x =  16    0    8   -6   -9   51    7  -23  -15    5   -2   11   26
The second entry from the right -> 11
The 5th entry -> -9
Report the third entry from the left.
8
The 2nd entry from the left -> 0
Report the second largest entry.
26

[[ 30  28 -34  35  12  30]
 [-30 -30  26 -31 -13 -30]
 [  5   9  17   0  -5   5]
 [ -8  -4  18 -15 -11  -8]]
Counting starts at 1.
The entry directly below the largest entry -> -31
Give the entry at row 1, column 3.
-34
The bottom-right entry -> -8
The entry directly below -13 is -5
The entry directly above -31 is 35
Give the bottom-left entry.
-8
The entry in the top-left corner: 30
Give the entry in row 2 and column 1.
-30
Give the entry in row 3 and column 1.
5
The entry directly above -5: -13
Give the bottom entry of the column that holds the largest entry.
-15

Read these off the row that follows.
1) Which number is the entry just right of -35?
2) Which number is the entry just left of -40?
[-24 -11 -35 -18  -3 -52  43  20 -16 -14 -29 -40 -14 -29  -9  20]
1) -18
2) -29
